In the data rows, the value 128 means zero.
Here are some points, each followed by its number:
[111 148 153 194 132 152 128 120 154 134 142  71 154 133 151 164] 0
[134 124 140  73 201  59  94   0  83 118  76  51 108   0 130 233] 1
[182 131 125 125 123 132 132 177 126 117 135 153 129 168 127  96] 2
[ 88  46 143 130 140 142 138  67 188 149 121  65 128 137 117 206] 3
[152 151 176  51 147 172 152 128 146 145 144 104 148  59 156 166] 4
[ 60 105  86 167 154  87 100  15 141 128 133 165  91 170 103 171] 5
[172 144 124 118 110 121 127 174 121 113 132 154 130 168 116  79] 6
[140 126  98 140  99 139  91 135  45 120  90 157 104 138 172  89] 7
[163 126 117 136 133 142 142 129 146 142 165 130 138 165 125 126] 8
[131 158 169 128 152 121 161  88 158 140 128 104 161 128 141 151] 9
[128 121 125 117 169 100 130  37 122 139 127 152 115  97 128 188] 10
[148 163 137 103 144 138 126 142 126 134 120 162 138 128 139 133] 11
[105  77 119  95 112  72 118  57 138 108 130 135  93 204  86 132] 12
[129  90 124 111 174 108 170 134 125 118  78 163 132 154  88 189] 13
[ 91  66 100 126 115 128  97 104 154 135 104 134 101 193  89 125] 14
[106 153 174   0  89 137 114 209 131 102 143  37 161  67 117 103] 15
[ 22  57  98 156  94  94  99  83 105 104 134 130  86 187  83 141] 16
[ 67 104   4 193 131 184  76  58  81 145  81  37  69   0 108 164] 17
[130 137 109 194 134 135 132 127 130 134 125 154 119 140 132 128] 18
[160 128 182  28 128 161 151 159 144 145 142  70 155  62 155 164] 19
[171 166 176  45 126 165 149 175 137 138 142  92 154  67 152 128] 20
[124 158  79 194 147 181 118 123 101 139 101 138 128  16 146 156] 21
[145  96 103 128 118 116 108 138 115 115 134 169 122 205 103 108] 22
[ 85  44 141 138 111 160 127 128 188 148 128  45 139 145 114 174] 23
[ 34 112  77 236 138 101  70 128 133  93  95 153 141 140 123 104] 24
[118 170 110 188 130 154 124 148  42 125 132 140 145   0  86 128] 25
[181 137 128 128 110 132 129 182 114 119 136 156 131 136 128  68] 26
[180 143 164 113 129 145 136 176 130 136 150 146 123 144 150  96] 27
[130 109 130  96 144  86 125  82 119 122 124 173 109 153 103 127] 28
[ 78  78  98 109 112  82 105  47 114 135  78 143 117 179 133 145] 29
[172 133 137  85 106 118 132 160 117 128 122 161 126 151 119  85] 30
[140 191 120 195 177 184 117 131 114 161 134 136 123  48 169 157] 31
[127 147 172  57 123 110 120 128 155 120 141 137 139 194 138 115] 32
[129 136 114 115 153 169 142  63 164 149 128 109  89   6 152 219] 33
[100 128 121 204 128 139 129  90 145 127 122  81 146 124 149 154] 34
[ 98 140 152 189 121 159 147 125 157 132 141  78 156 147 141 143] 35
[197  83  83 183  77 142 114 183  85  65 131 150 145 173  55  73] 36
[156 154 168  94 132  95 100 123 183  95 128 164 143 168 120  96] 37
[171 129 143 105  94 142 137 182 116 134 134 159 148 147 131  78] 38
[163 133 118 110  95 136 136 201 100 136 136 194 111  57 116 107] 39
[ 66  45  89 117 161  99 103  66  94  95 108 173  68 173  94 129] 40
[134 112 119 102 139  62 127  74 113 116 128 183  96 159 104 133] 41
[ 47 115  41 222 103 128  88  82  87  98  69  72  87   2  96 128] 42
[151 117 140 154 135 134  82 202 129 125 124 168 141 177 137 102] 43
[119 130 177 130 114 109 132 118 128 140 116 114 120 217 108  93] 44
[ 96 111 147 132 141 118 127  31 144 128 126  24 131  79 140 222] 45
[113  95 126 128 143 105 146 103 143 144 128 163 118 190 120 139] 46
[181 140 151 100 138 138 138 150 135 142 137 144 142 137 145 134] 47
[131 148 134 152 148 140 148 119 136 134 169 149 128 151 162 164] 48
[149 132 171  45 134 175 162 187 123 148 135  82 165  49 138 167] 49
[184 162 193  41 126 160 154 206 137 135 139 101 153  77 159 104] 50
[182 119 136 202 151  90 145 100 128 104 147 127 128 147 128  90] 51
[ 46  17  97 138  99  97  86  50 166 112 118  32 119 186  94 125] 52
[130 111 173 128 100 163 134 206 125 113 124  44 137  72 129  90] 53
[132 161 116 132 109  84 108 162 102  72 101 179 111 153  96  62] 54
[162  67 147 124 186 145 140 128 128 127 168 130 178 135 141 128] 55
[131 145 145 152 152 160 149 121 155 153 139 128 146  84 147 170] 56
[169 102 114 137  98 133 120 128 128 129 128 140 139 182 107 125] 57
[127 138 144 128 137 123 126 120 126 123 139 117 161 187 140 134] 58
[ 79 151  87 107 149  81  91   0  73 115  62  27  68 128 121 203] 59
[136 172 127 128 141 166 118 208 108 165 147 157 131 123 125  90] 60
[ 80 124 132 175 142 124 160 107 182 145 154 136 122 137 134 156] 61
[ 85 183 161  78 130  72 107 131  79 155 170 133 127 188  70  78] 62
[128 142 132 157 117 242 154 216  96 175 159 167  83 128 148  76] 63
[152 127 103 131 111 118 138 169 135 138 150 167 140 164 107  99] 64
[105 152  96 190 122 129 137 120 128 141 127 166 120 148 123 129] 65
[139 117 140 129 110 116 131 144 127 111 130 133 136 198 111 106] 66
[168 129 141 117 115 120 147 163 124 122 138 167 143 163 120  97] 67
[165 138 147  63 145 172 142 136 144 157 156  56 153  71 184 150] 68
[146 140 102 140  96 132 105 182  98 109 111 135 123 190 111  72] 69
[ 77 125 163 170 127 139 138 102 175 173 156  63 172 152 154 156] 70
[193 133 159 122 140 119 141 138 149 162 117 175 141 127 130 111] 71
[182 125 112 112 124 165 133 189 111 132 146 141 133  76 113 105] 72
[128 154 131 216 135 146 128 119 147 136 125  87 146 129 147 152] 73
[128 153 180 132 135 128 134  86 157 139 139  61 160 141 153 182] 74
[204 164 149  79 112 142 102 161 148 152 153 125 131  86 167 149] 75
[137 120 126 143 141 123 139 128 148 133 131 162 124 183 113 127] 76
[ 96  29  70  99 149  34  98  24  99  99 114 126  88 171  34 169] 77
[167 142 128   6 141 156 152 163 141 129 138  70 152  45 150 158] 78
[ 35  77  27 219 123 106  86   8  85 127  42  87  65   0  92 149] 79
[119 136 150 148 131 131 138 128 143 133 147 128 128 176 139 106] 80
[ 83  82 158  98 130 132 156 143 183 157  92 134 113 175 128 163] 81
[125 128 142  94 167 134 163  32 102 168  85 102  90   0 143 179] 82
[130 244 172  67 133 105 157  86 112 138 187 128 142 122 184 146] 83
[167 126 112 107 104 104 137 166 114 116 120 128 129 128 105  74] 84
[187 117 138 104 117 127 144 156 124 119 144 169 128 142 134 114] 85
[129 117 119 118 104 113  94 173 124 134 123 156 109 190 118 128] 86
[ 41  52 114  88  72 105  51  91  98  83  68  86  94 171  58  70] 87
[188 111 171   0 136 154 104 186 164 147 154  83 148  59 167 197] 88
[179 144 147 104 116 140 138 176 128 129 134 145 147 149 131  96] 89
[ 50  37 121 128 114 130 121 108 169 137 129  70 120 181  98 160] 90
[ 96 155 153 167 112 133 152 107 180 147 147  42 128 128 162 137] 91
[109 147 129 127 153 134 131  34 120 136  92  53 128   0 142 207] 92
[151 135 100 109 142 158 121 153  99 124 114 171 113  72 128 128] 93
[175 142 168  14 131 172 150 186 155 129 138  98 133  73 142 120] 94
[156 133 136  96 128 136 141 130 123 121 147 168 125 131 136 135] 95
[159 115 114 189 118 103 116 128 120 115 125 121 127 186 170  75] 96
[141 160 191 123 131 117 128 144 147 149 146 157 132 214 152 115] 97
[115 125 112 115 128 133 131  62 117 141 107  83 129   0 136 212] 98
[ 96  84 163   0  61 135  94 220  89  79 108   1 125 108  93  30] 99
[120  99 126 102  96  64 122  88 127 107 116 153 108 179 112 105] 100
[149 151 118 133 157 167 138 150 111 135 121 160 122  72 144 136] 101
[162 123 174  52  91 165 158 255 111 184 139  92 106  77 207 131] 102
[166 185 152 148 141 210 145 160 130 134 129 162 112  44 141 153] 103
[131 150 128 108 145 140 126 145 101 125 130 153 112 112 112  83] 104
[162 129 128 141 140 123 157 126 128 133 146 165 153 170 133 148] 105
[ 41 161  67 136  87  58  93  47 141  75 122 144  76 212  92 110] 106
[115 117 125 140 132 128 143 125 138 149 133 165 127 166 127 148] 107
[157 106 132  98 157 132 142 199  99 114 128 157 133 138 151  75] 108
[150 135 137 128 159 196 139 113 179 118 157 118 150 146 151 182] 109
[ 48 144 136 201 116 118 116  37 151 129 125  47 135 158 149 177] 110
[131 131 139 139 127 137 143 134 127 133 139 115 146 197 135 136] 111
[140 120 117  87 110 128 136 139 106  92 112 164 110 154 121 128] 112
[100 106 118 152 143 106 126  84 146 129 131 152 115 180 124 146] 113
[141 117 146 138 130 126 139 134 164 139 148 153 132 173 119 136] 114
[ 38  29 112  98  62  81  91  69 138 105  99  63  90 217  62  98] 115
[149 134 107  79 138 143 116 150  98 119 111 177 128  72 131 105] 116
Which point above is nearest to each new point, looking only along the 2 directions in which the numbered points spread most? Its number follows each.
[ 97 138  84 213 132 144 122 125 121 134 107  90 120   9 129 134] 21
[205 158 160 112 148 155 155 161 129 129 116 138 164 111 133 131] 72
[125 139 140 207 128 158 139 132 149 146 126 109 154 137 146 161] 35
[192 148 157  76 147 150 158 127 125 136 144 150 131  89 122 139] 53
[112 126 109 133 161  85 135  30 138 134 112 160 105  89 140 203] 3
[185 170 106 160 110 158 175 141 141 158 172 122 156 133 124 149] 116
[ 26  90  19 210  69  95  26   0  29 147  18  43   0   0  57  90] 79
[140 128 159 121 148  72 139 118 116 139 116 136 120 172 129 150] 107
[172 128 140 133 120  94 132 154 159 134 135 179 124 176 132 114] 64
[102 128 167 173 102 159 131 121 171 124 143  77 153 150 163 153] 35
[163 137 160 113 120 136 132 143 137 131 139 136 127 181 141 131] 84
[141  92 205  15 162 155 135 222  93  69 146 100 127  37 160 149] 20
[ 51  97  74 180 116 128  64  40 161 140 110 131  95 130 120 137] 5
[  6  90  17 226 107 153  59  70  40  89  42  32  59   0  71 112] 79
[ 82 117  81 255 116 123 120 112 117 120 116 107 126 123 135 146] 90
[157 145 117 111 124 131 123 171 115 123 128 160 122 130 136  88] 85
[196 210 134 136 123 171 128 215 114 128 154 124 138 136 112  59] 63
[154 125 146 120 119 128 135 128 121 114 138 156 117 168 110  92] 37
[ 53  23 112 114  74  82  97  77 128 102  98  62  99 206  82 115] 16
[ 67 135  39 213 125 184  78 102  70 112  57  79  82   0 107 130] 45
[113 165 179 140 138 105 130  48 147 125 144  35 152 144 175 196] 10
[141 175 181  92 140 130 158 128 145 137 151 111 143 141 160 142] 116
[ 97 148 164 109 201  79 159  51  90 142 128 134 128 117 183 222] 10
[119 109 117 128 105  78 117 110 118 105 120 157 101 194  88  94] 100
[170  88 181 121 119 169 138 154 150 158 123 128 129 157 114 119] 71
[ 28  57  87 116 100 128  87  31 136  88 111 146  97 193  96 119] 16
[ 51 122  48 204 136 122  91  60  87 103  68  92  85   0 102 126] 42
[131 120 125 151 132 128 137  93 109 115 139 144 128 159 128 118] 65
[ 72 115  57 214 110 111  94  72 105 105  84 112  98  83  97 114] 110
[  0  89  32 207  65  74  74  63 110  88  68 109 128 125  78  61] 77
[117  79 115  93  86 128 135 156 121 118 130 220 152 156 159 131] 37
[102  84  95 106 158  83 106  26 111 120 109 173  83 122 108 162] 90
[139 143  93 133 136 147 121 142 102 130 116 169 105  74 134 111] 109
[127 156 112 189 184 179 137 128  96 129 118 128 122  57 138 151] 25
[177 134 132 102 123 125 132 159 154 130 148 128 145 143 113 126] 71
[ 80 149 121 191 123 107 133  95 164 132 133 128 132 185 128 134] 113
[128 150 141 141 122 135 149 151 122 126 138 128 142 137 152 150] 55
[106 130  66 238 130 161 125 128 117 133 131 137 111  67 103 123] 23
[137  64 136 133 126 107 122   0 136  70  59   0 135 104 112 194] 42
[165 165 122 143  87 160 128 157 134 113 133 186 128 173 147  85] 6
[ 97  92 112 122 169  83 128  60  84 133 146 145 157 221 116 139] 14
[128 137 142 101 136 153 146 172 141 142 141 140 128 102 143 115] 116
[ 84 126  63 206 125 109 103  86 107 119  92 138  92 104  98 116] 90
[ 74  53 126 210 144 132 161  75 128 164 140  33 101 167 155 151] 110
[106  70 106 143  99  87 133 128 152 113 109 143  99 196  99 114] 100
[114 122 128 180 152 118 116 104 161 156 144 163 151 165 121 159] 65
[ 95 129  77 210 140 112 107 110 109 142  98 124 124  84  86 137] 34
[ 38 148  44  65 118 129 123   0  96 155  59 128  83   0 212 203] 1
[143 142 128 152 146 142 128 139 151 141 146 125 149 171 142 149] 8
[125 150 104 213 127 137 111 130 121 128 109 171  91  96 121 114] 13
[128 112 154 145 132 178 116 121 142 138 181 108 133 168 113 149] 48
[133  51  64 182 115 166 128  85 158 144 137  85 147  28 104 143] 10
[115 138 150 133 111 128 142 166 158 126 148 121 158 180 134 107] 32
[131 136 106 202 129 142 149  87 138 100  75 130 103 150 151 125] 61
[ 92 142 152 134 185  89 146  48 144 154 115 145 123 130 154 128] 23
[104 161 166  94 156 125 149  70 119 120 134  52 164  87 158 195] 21
[175 139 151 121 138 144 146 162 131 123 129 163 138 147 135 111] 85
[156 131 127 114 132 132 139 151 128 135 142 156 139 163 137 125] 84
[108 109  97 165 159 138 126  93 111 125 128 159 119 136 108 155] 61
[154 131 139 127 139 123 132 143 136 133 138 159 137 172 128 117] 32
[141 114 160  90 109 187 168 171 170 126 140  63 161  60 124 142] 103
[ 80  28 118 130 100 131 128  79 102 110  99  96 137 222  97 120] 12
[175 136 126 104 110 128 128 163 121 116 129 164 129 149 126  84] 30
[157 135 108 159 127 113 136 153 124 138 143 147 128 145 121 115] 105
[128  96 128 163 142 154 136 151 137 121 129 114 141 226 139  59] 54
[107 122  71 157 166 102 200 111  86 128 128 138  94 128  77 160] 61
[ 77 118  81 209  90 152 105 126 118 133  79  90 115  40 119 101] 10
[143 144 157 113 123 116 143 142 142 124 140 132 136 188 133 120] 32
[119 107 126 144 152 105 114  45 128 130 142 174 123 146 112 128] 113
[131 149 189  78 154 120 148 104 152 127 143 100 142 152 157 128] 55
[129 152 108 146  83 126 115 149 128  86  98 187 156 212 128  65] 36
[ 80 170 164 165 128 114 127  56 158 147 136  44 154 146 161 190] 10
[ 89  50 127 178 161  71  59  91 177 139 133 102  83 200  97 165] 40
[ 24  82  23 220  70 131  64  82  90  84  54  35  82   0  67  72] 59
